The rows below fall into families. The same turns and mirrors carry the whole set onto itself and the rows of a family onto each other. For each named row, which other rows are in its family? Write them in the order they are listed.
These 18 rows form 3 families of 6 rows each.
Z_837: [-29.0 -36.7 -18.4 -44.1 -33.7   6.0   5.3   1.5  35.6 -22.0  17.3  -7.0
  36.7  12.3 -41.9  42.4   5.3   0.8 -17.8]
Z_900: [-30.2 -22.4 -30.0  -5.2 -22.1 -11.1  15.9  15.0  19.6   4.7 -13.4   7.4
   3.5  22.3 -43.1  -1.5  -5.0   4.4   3.4]
Z_851: [  1.3 -19.0  11.3 -44.7 -38.5  20.5   8.8   7.4  46.7 -12.6  37.0  -0.5
  35.6  43.1 -56.4  36.8  29.4   6.9  19.3]
Z_293: [  2.4 -16.7  15.5 -43.7 -48.1  29.9  16.0  -1.7  44.8  -6.6  30.2   3.7
  31.2  27.5 -38.8  32.6  26.0 -19.9  45.5]
Z_629: [ -1.0 -17.3 -11.8 -38.4 -47.9  23.9  24.1 -15.5  34.8  -0.6  29.0 -19.7
  30.7  29.8 -44.0  33.8  10.6 -35.6  35.8]
Z_756: [-11.4 -31.8  -4.0 -16.8  -7.4  32.6   7.5 -16.9 -24.1  20.9 -14.9  -2.4
 -19.9  23.1 -38.2  35.0   2.4 -16.3  13.1]
Z_153: [-35.7 -35.8 -29.8  -9.6 -21.4 -13.0  -4.3  -0.6  18.0  20.9   3.8   4.1
 -16.5  16.0 -27.0  12.9  -3.0   4.5  -5.1]
Z_102: [ 31.7 -29.9 -12.7 -49.4 -44.4   5.6  37.7   6.7  24.9  22.3  47.0  32.7
  18.5   1.0 -33.9  13.9  26.6 -22.4  13.2]
Z_148: [ 36.0 -16.1   6.7 -38.8 -14.1  13.5  12.9  -7.4   5.0  41.3  19.2  48.2
   1.4   6.4 -13.4  23.0  22.0  -7.2  -7.0]
Z_85: [ 10.4 -24.5  14.8 -43.2  -5.6  12.2   6.5 -12.6 -20.9  29.7  19.2  52.4
   0.8  13.9 -31.7  34.3  31.6 -11.9 -15.0]
Z_589: [ -9.7 -33.5   0.1 -14.8  -2.9  35.2  14.2   7.2 -26.9  23.5  -8.5  23.7
 -17.3  26.0 -36.7  24.8  11.7   3.1  33.2]
Z_803: [ 16.1 -46.9   9.7 -51.9 -11.0   8.2   4.3 -13.8 -19.3  22.1  15.4  35.1
  17.1   5.6 -29.8  61.0  30.0  -7.8   3.9]
Z_513: [ 22.9 -12.1  -8.0 -54.7 -29.7  17.2  26.7   4.3   9.2  34.6  36.9  46.0
  35.9  -8.1 -45.1  29.9  28.0 -16.3   5.0]
Z_866: [-35.3 -13.2   2.6 -29.5 -36.0  22.7   7.6   1.3  41.7 -20.0   9.4  -5.0
  18.6  21.8 -42.8  32.0  12.2  11.7 -25.5]
Z_961: [ -2.7 -36.4  -5.2  -8.2 -10.0  10.0  -0.9  12.0 -12.2  20.6  -9.3  17.5
 -23.5  19.0 -53.5   5.4  15.3  19.6  25.3]
Z_581: [-31.5 -16.6 -30.1  -6.8 -15.3  20.9   0.2  22.6  -1.0  10.8 -19.0   6.3
   3.6  15.3 -51.1  -0.7   8.1  -9.6  13.4]
Z_414: [ 20.2 -39.2 -14.5 -44.9 -42.1  -0.5  24.2 -10.4  20.7  42.2  52.5  23.5
   3.0   3.4 -24.9  30.1  24.3 -11.6  33.6]
Z_930: [-17.7 -10.6   3.4 -41.9 -26.9  39.9   6.5  -0.4  56.3 -16.5  12.5  -7.4
  18.9  40.1 -33.7  17.8   2.7  -3.7  -3.7]

The rest of the family of Z_153: Z_837, Z_629, Z_756, Z_803, Z_414
The rest of the family of Z_930: Z_851, Z_148, Z_513, Z_961, Z_581

